In the rows, zero is written as 128.
Rotation paths and how fast each direction turns (degrees each step):
Each turn is a multiple of 5 degrees from 10 to 175, or 0.
Each row of a path follows its step; steps can be skipped.
Path 1:
step 0: [124 128 118 126 123 121 126 125 125 122 122 138 130 116 130 129 127 136
 126 131 127 140 127 124 133 137 120 126 127 129 125 129 125 119 130 127
 133 132 125 133 122 119 134 133 134 132]
step 1: [120 129 131 126 115 131 120 126 127 125 132 124 131 128 140 132 137 131
 125 135 130 123 127 124 128 128 119 129 131 126 124 137 130 118 124 131
 134 141 134 136 128 124 130 126 130 128]
step 2: [127 121 129 126 122 124 130 124 128 124 129 129 126 129 130 126 126 124
 134 130 126 124 126 121 134 130 125 138 137 125 127 111 119 118 119 130
 129 133 131 136 125 127 130 120 136 127]
step 3: [128 131 120 123 121 124 127 129 129 117 131 125 133 132 128 127 129 123
 118 120 130 129 129 128 135 129 129 132 135 114 129 131 120 125 121 132
 121 132 134 129 123 133 115 125 133 124]
step 4: [136 139 132 127 117 119 130 120 132 132 129 129 125 126 128 125 125 122
 130 121 126 131 121 128 137 125 126 127 128 120 131 125 130 122 124 131
 116 129 135 130 131 123 128 124 114 128]
step 5: [131 138 126 121 120 127 133 128 123 124 122 130 118 121 133 139 122 129
 121 122 124 125 124 127 138 133 133 132 125 122 119 129 123 124 129 121
 129 125 123 130 124 129 131 135 121 122]
step 6: [130 132 125 125 120 123 124 133 133 128 125 134 122 128 138 133 129 134
 135 115 127 127 131 130 125 135 127 134 128 128 122 140 128 119 130 134
 121 129 128 129 123 120 138 133 129 136]
step 7: [131 129 127 124 124 130 128 122 132 131 122 135 128 126 132 140 143 120
 131 129 134 118 121 126 131 129 125 135 125 127 126 128 125 117 130 137
 134 127 129 132 131 132 135 132 136 124]
step 8: [120 128 116 131 129 118 128 125 128 131 131 132 128 120 128 126 133 128
 127 122 128 133 130 122 130 133 125 128 137 125 132 124 124 112 135 129
 128 129 128 132 125 130 129 131 143 123]
step 9: [125 131 125 128 120 120 125 122 126 119 132 128 132 128 132 120 138 127
 124 132 133 128 123 119 134 123 120 128 135 121 123 134 134 127 139 134
 128 133 138 136 128 130 125 129 125 126]
Directions:
[132 128 127 128 128 129 128 128 130 125 128 128 130 128 126 128 130 127
 126 129 128 130 129 130 128 129 127 127 126 129 129 131 128 129 128 133
 128 128 129 130 125 126 128 127 127 131] : 120
[129 129 127 132 130 127 128 125 128 129 128 131 128 128 128 129 129 127
 129 124 128 126 130 130 127 128 128 128 128 128 125 130 125 127 132 128
 131 126 128 127 129 128 129 129 126 128] : 40
Path 2:
step 0: [114 122 136 118 128 127 135 129 127 133 128 129 121 129 130 110 133 131
 131 134 132 131 129 127 124 130 129 133 121 130 136 129 133 135 131 130
 132 128 125 121 123 130 122 130 128 122]
step 1: [126 122 124 138 128 131 139 132 129 122 135 134 125 134 125 136 131 134
 127 130 138 126 126 129 135 122 129 128 125 133 132 129 130 125 123 128
 122 122 125 113 129 118 137 126 130 130]
step 2: [129 128 129 121 130 123 133 131 129 133 130 129 131 115 127 133 126 133
 126 141 131 127 127 129 130 128 128 142 123 128 126 130 133 122 129 131
 127 126 115 129 119 130 121 139 122 125]
step 3: [121 130 124 121 134 132 140 129 131 127 126 129 132 131 129 131 130 132
 129 128 125 134 125 131 129 125 120 137 122 133 131 134 128 141 130 140
 131 123 129 126 129 124 137 115 129 127]
step 4: [131 123 132 128 120 134 137 126 118 124 137 131 124 126 123 126 124 136
 134 128 137 125 129 124 125 125 131 128 129 125 120 128 134 132 125 139
 129 123 117 122 133 132 124 134 129 119]
step 5: [125 131 130 125 130 120 135 141 132 132 128 130 119 122 135 121 134 131
 124 136 126 127 121 127 129 122 128 132 128 124 126 128 129 139 126 129
 121 123 128 124 121 122 139 134 131 135]
step 6: [132 125 129 130 130 126 136 129 119 134 132 128 136 131 125 127 136 135
 133 131 132 124 128 133 129 121 127 128 118 132 143 139 124 127 125 131
 131 126 118 118 124 137 126 124 126 127]
step 7: [119 124 134 132 132 125 132 127 122 132 136 143 129 125 131 132 121 139
 131 128 131 133 126 131 129 132 127 134 119 124 118 125 131 132 131 131
 122 122 126 127 123 114 129 127 123 128]
step 8: [127 125 128 117 133 131 143 131 126 126 131 122 132 136 127 127 126 125
 125 140 125 120 128 124 134 129 125 137 137 125 134 132 130 135 129 131
 130 125 124 119 129 126 127 134 121 123]
step 9: [122 121 129 130 120 125 137 131 132 124 130 135 117 124 116 129 128 137
 129 129 128 131 118 130 126 130 129 129 121 129 130 131 130 129 133 131
 129 120 123 127 120 136 138 121 133 119]
Directions:
[126 126 127 128 129 131 130 127 126 128 125 129 126 130 129 127 129 130
 127 127 128 128 131 129 129 130 130 128 131 129 124 129 129 130 128 125
 126 129 127 126 130 128 127 129 128 128] : 100
Path 3:
step 0: [136 130 128 127 124 135 118 119 118 126 130 126 125 118 132 123 124 121
 124 130 125 130 127 129 128 125 133 132 135 128 125 122 134 134 129 115
 126 121 128 137 131 127 121 129 128 123]
step 1: [130 129 122 133 128 122 124 140 124 126 124 131 123 123 133 127 118 133
 120 131 131 129 128 135 126 124 133 129 120 130 128 132 136 136 131 122
 122 123 124 139 123 125 133 128 130 130]
step 2: [130 127 131 131 131 126 131 121 125 130 131 127 131 124 135 133 129 128
 118 121 136 112 130 130 130 122 129 126 121 141 130 131 136 130 132 125
 121 127 126 122 130 128 134 131 127 132]
step 3: [139 127 128 130 126 135 126 116 129 121 130 132 135 127 132 127 127 128
 124 126 125 130 127 128 131 135 137 131 128 135 126 130 133 137 131 122
 125 126 130 124 140 122 119 131 135 133]
step 4: [134 126 121 128 131 130 129 133 122 118 130 129 130 128 134 122 126 125
 123 138 128 133 128 135 124 137 135 124 117 131 128 131 130 124 132 127
 129 123 130 133 123 115 130 123 126 134]
step 5: [130 130 130 125 126 123 129 123 121 122 129 122 133 130 133 131 129 117
 126 132 135 114 135 132 128 122 136 126 121 131 132 123 125 123 136 120
 124 125 129 133 131 126 135 124 127 122]
step 6: [130 129 128 127 120 130 125 120 126 124 121 121 133 132 125 132 119 129
 134 126 133 128 124 132 128 126 141 133 129 133 127 126 140 140 130 121
 125 131 125 134 133 125 125 126 130 125]
step 7: [126 134 123 129 129 132 125 131 122 120 130 125 121 121 126 121 123 135
 125 131 137 125 125 132 121 135 128 129 127 141 130 131 140 131 135 128
 127 130 128 132 122 119 127 128 124 130]
step 8: [130 128 121 129 129 126 125 126 126 121 124 129 133 118 133 127 131 123
 117 129 137 123 134 122 133 128 124 125 128 141 134 131 125 129 137 121
 118 127 136 133 131 132 130 131 129 125]
step 9: [136 125 122 131 132 126 125 124 125 126 118 129 142 134 130 124 129 133
 128 128 136 132 125 131 137 124 140 126 124 129 126 131 131 135 125 117
 121 132 132 126 129 123 128 129 127 132]
Directions:
[127 131 129 126 125 129 131 127 128 127 127 129 129 129 126 129 128 130
 128 125 130 125 127 128 128 127 131 128 126 128 128 128 131 130 125 130
 132 128 128 126 129 130 129 129 129 128] : 95
[127 129 130 129 130 131 131 127 130 129 127 127 127 126 128 129 129 129
 127 130 129 130 131 128 129 129 130 124 130 127 129 129 128 128 127 126
 130 128 124 128 129 127 131 131 127 127] : 0
[127 125 126 127 128 129 129 126 127 131 127 126 130 128 130 128 127 128
 128 128 129 130 125 128 127 128 127 126 126 129 127 128 131 127 125 128
 129 128 128 128 125 128 129 127 123 131] : 145
